In the rows, 128 means zero.
The rows below come in pairs that one turn or mirror swaps. Which row does each named row swap with?
The rows were stretched afterwards, more along some directions than others.
bafek: [144 135 118 140 118 137 127 154 136 147 122 122 140 134 147 111]
Buved: [175 109 145 105 132 112 130 172 170 126 107 156 152  81 163 140]
puda: [178 125 127 139 146 133 148 143 145 115 115 165 136 101 157 116]
taz: [127 114 154 136 137 134 123 121 143 106 131 114 167 102 115 102]
Neto: [149 138 126 128 151 151 149 112 141 120 152 113 173 103 121  98]
Lat: [141 118 118 117 115 143 109 166 169 126 119 165 133 130 195 139]
vof: [138 143 118 143 141 145 139 133 126 141 123 119 141 138 165 117]
zok: [168 108 102 120 135 147 128 163 174 113 120 157 127 121 188 129]
radoz: [122 120 116 125 134 148 139 139 173 122 132 147 134 113 187 121]
Vuzo: [137 126 166 110 129 102 122 164 137 130 104 150 137  95 144 151]
zotoz: [139 108 164 113 157 105 122 158 136 119 107 168 178  92 149 130]
gadod: [172 129 138  75 136 133 120 173 126  86 150 143 147  82 137 161]
nozi: [134 134 122 123 118 155 121 140 161 133 127 159 150 115 178 127]
Vomev: [165 122 106 143 153 142 152 136 150 117 129 158 152 102 167 112]
nat: [140 141 116 129 129 166 138 111 138 133 145 147 150 105 162 120]
susid: [180 124  95 130 145 144 145 160 163 107 126 160 137 110 181 122]
Fisi: [119 109 151 110 136 128 118 150 131 150 106 152 173  99 128 138]
Dumep: [159 140 140 100 144 126 130 150 109  69 165 124 120  83 135 154]
gava: [159 127 113 124 143 133 120 166 128 120 136 144 153 133 169 118]
Gis: [152 134 126 124 164 142 149 122 135  93 145 135 192 102 128  92]
buvof: [112 146 140 116 142 189 134 110  98 136 159 135 164  86 126 120]
lakan: [144 122 151 106 118 127 101 171 123 128  97 150 158 117 153 150]
vite: [150 143 109 122 137 136 130 146 129 143 131 127 128 152 153 133]
Gal: [138 141 140  98 155 164 141 137  88 112 147 161 151  94 151 133]
Mim: [134 112 142 125 150 162 131 134 129 129 110 155 177 123 145  92]
rede: [165 132 130  76 153 132 130 173 115  64 157 158 160  77 148 151]
lak: [112 119 126 131 107 162 116 154 164 149 124 156 128 122 190 123]
tob: [167 138 170 101 147 111 136 169 134 105 107 165 162  74 147 134]
givun: [138 130 135 127 146 128 128 116 153 110 146 114 169  89 124  95]
nesa: [176 151  96 124 110 153 132 148 148 142 151 119 134 129 173 119]
Siz: [160 121 144 113 152 149 124 144 145 113 114 147 147 123 140 121]
nov: [188 136 104 115 131 142 139 147 128  91 139 155 148 100 152 127]
nar: [176 143 129  85 144 111 119 158 130  72 162 132 131  79 142 148]
Nanif: [155 152 116 126 120 159 129 162 129 131 137 131 159 118 160 101]

puda swaps with lak
tob swaps with Nanif
nesa swaps with Buved

